Each path is a new rotation, seen through one point. The rows after it are directions, each followed by how far the rotation turns it, in degrees each step (0 if it stays put).
Each turn is a multiple of 5 degrees from 10 to 175, or 0.
Each row of a path follows its step; steps can be skipped.
Path 1:
step 0: [-15, -27,   7,  -8,   8,  17,   5, -14,   5,  -7, -14,   4,  -9,  10, -20,
  31,   3,  42,  15, -18,  18,  12, -33,  10,  -6,   0,   5,  12,   6,   1,
  -8, -23,  21, -12,  -8,  10,   9,   6, -19, -13, -11,  16,  22, -12,   7,
  23,  -4,  11,   4,  -3,   9,  40, -25,  22, -27, -18,   4]
step 1: [-22,   2,  12, -19,  -7,  10, -17, -10,  -2,  26,  -3,  -8, -11,  17,   4,
  18,   2,  24,  14,  31,  -8,   1,  23,   6,  -6,  27,   1, -28,  22, -11,
  -1, -13,  14,  36, -13,  13,  -5,   8,  -3, -12,  -1,  -4,  25,  33,  -6,
  10, -26,   2,   7,  36, -11,  17,   2,  19, -29, -15,  -5]
step 2: [ 23,  -4,   3, -19, -12,  18, -27, -20, -16,  15,   3,   4, -45,   6, -17,
  10,  10,  18,  24,  -8,  18,  44,   9,   3,  -3,   2, -16,  23, -20,  22,
 -10,  32,  31,   9,  -4,  -5,  -6,   8, -16,  -5,   2,  -9,   6,   9,  -8,
  13,  -1,  13,  -9,  27,   7,  14, -11,  13,  13,  -7, -15]
step 3: [ 18,   6,  18, -14,  -6,  15, -24,   4, -14,  27,  11,  11,  -7,  -5,  12,
   1, -14,  10,  27,   5, -17,  27, -43,  -6, -16,  13, -17,  -4,  18, -32,
  24,  17,  10,  16,  -5,  14, -10,  -9, -15,  -9,  11,  -3,  16,  10,  -4,
  27,   9, -23,  12,   2, -10,  23,  37,   4,   7,  13,  15]
step 4: [ 20,   0,  49, -10,  -5,  27, -25,  -5,   5,  20,   7, -25,  -9,   8, -18,
  19,  -3, -12,   0,   6,  17,  43, -24,  21,   6,  -6,  24, -17, -10,   4,
  15,  -7,  -3,   9,   0, -21,  35,   9,   7,   2,  -3,  -4,  -2, -24, -16,
   5,  22, -11,  -5,  20,  -6,   0,  12,   4,   0,  15, -23]
step 5: [  7,   1,  13,  -9, -45,   4,  -1,   2,  30,  -2,   7,  -1,   2,   4,  -6,
  30,   5,   1,  26,  17,  15,  -2, -24, -25, -27,   5,  28,  -2, -18, -11,
  10,  11,  -3,  -5,  37,   8,  13,   7,  -9, -30,  21, -17,  34, -10,  -3,
  25,   3,  -3,  14,  -7, -30, -10,   6,   7,   9,  -6,  -2]
step 6: [  2, -10,  42, -22,  16,   9,  -9,  -7,  31,  14, -30, -28,  -6, -10, -28,
  10,   3,  17,  -4, -21,   0,  -5, -20, -32,   1,   1,   2, -21,  26,   8,
   2,  14,   5,  -7,   5,  -9,  31,  -9, -16, -23,   4, -16,  -8,   0, -12,
  16, -10,  -9,  -2,  -5,  -8,  12, -19, -22, -13, -24, -18]
step 7: [-13,  17,  -1, -11, -13,  13, -30,   9,  28,   5,  -7, -19, -13,  25,  -1,
   4,  -4,  -6,  -8,  18, -41,   2, -23,  -3,  11,  -9,  10,  -7,  23,  -7,
 -16,  18,  16,  15,   9,   7,  -9,  17, -16, -19,   9,   5,  27,   4,   8,
  15,   3,  33,  13,   4, -25,  -9, -43,  -1,   2,  -2, -25]
step 8: [-14,  11,  17, -15, -19,  36,  -9, -10,  12,   0,  -7,  -9, -19, -17, -43,
   0,  -2,   6, -38,  -6,  -6,  16,   4, -10, -11,   4, -25,  18,  -1,  -4,
 -16,  17,  20,  -6, -27,  46,   0,  28,   0,  -7,  12, -12,  13, -17,  11,
   7,   7, -11,  -8,  -3,  -4,  23,  -7, -12,  -1, -15,  -5]
step 9: [-19,  -8, -26, -19,  -8,  32,  -9,  18, -22,  10,  24,   3,  -5,   8, -40,
  -4,   4,  34,   9,   1, -30,  18, -35,  -4,  -7, -11,  15, -28,  12, -12,
   6,  -7,  -9,  12, -27,  19,  16,   9, -11,  -6,   1,  16,  25,  -9, -14,
  14,  17,  16,  -1,   2,   7,   9,  -7,   8,  -3, -17,  17]
Directions:
[  2, -10,  10,   4,   1,  -7,  -4,   1,   3,   0,  -2,   5,  -8,   1,   2,
  -5,   3,   6,   4,   1,  -4,  -5,   9,  -3,  -5,  -1,  -5,  -6,  -3,  -4,
  -8,   3,   0,   2,   1,  -1,  -2,  -1,  -4,  -2,  -5,   2,   2,   2,   5,
   5, -11,  -1,  -1,  -1,   2,  -6,  -8,  -1,  -2,   4,  -8]
70
[ -1,  -2,   5,  -2,   3,  -3,  -5,   0,  -1,  -4,  -1,  -4,  -1,   2,   9,
  -7,   0, -11,  -5,  -2,   4,   1,  -5,   7,  -4,  -5,  -1,   5,   9,  -5,
  -3, -11,   1,  -4,   1,   4,   1,   3,  -6,   1,   3,   7,   4,  -3,   3,
  -1,  -3,  -1,  -4,   1,  -5,   8,   1,   7,   1,   4,  -8]
100
[ 11,   2,  -2,   0,  -2,   0,   7,   1,   3,   4,   8,   1,   0,   2,  -6,
  -6,  -3,  -2,  -8,  -2,  -6,  -2,  -4,  -3,  -2,  -4,  -2,  -5,   3,  -2,
   5,   4,   5,  -3,   3,   5,  11,   3,   3,  -1,   6,  -1,   3,  -2,  -3,
  -4,  -2,   1,   1,  -3,  -7,  -6,  -3,  -8,   1,  -4, -11]
25
[ 7, -8, -5, -2,  0,  1,  8, -4,  0,  1,  8, 11, -1,  5, -3, -1, -9,  1,
 -3,  2,  4, -2,  3,  3,  0,  3, -5, -1,  1,  2,  2, -3,  4, -2, -1, -2,
 -5,  5, -4,  0, -8,  6,  3,  4, -5,  1, -1,  2,  1, 14,  0,  8,  3, -3,
 -6,  3,  3]
35
[ -2,  -8,  -1,   5,  -5,   0,   5,  -7,  -5,   2,   0,   1,  -3, -10, -10,
  -6,   7,  -4,   5,  -4,   2,  -4,   2,  -3,  -6,   4,   0,   6,   3,  -2,
  -4,   5,   4,  -7,   4,   0,  -2,   2,  -6,   4,   5,  -1,  -1,  -4,   3,
   2,   4,   3,  11,  -5,  -2,   6,   6,   2,   3,   0,   0]
125
[ 6, -6,  3,  1,  1,  7,  1,  7, -2,  5,  5,  8, -4, -4, -4, -1,  9,  3,
  1, -1,  2,  3,  0,  7,  5,  5,  4,  2,  6,  3,  6, -2, -3, -1,  1,  0,
 -9, -5,  4,  1,  4,  1, -1,  4,  5, -2, -2, -8, -7,  3, -9, -6,  0,  6,
  7, -2,  0]
45
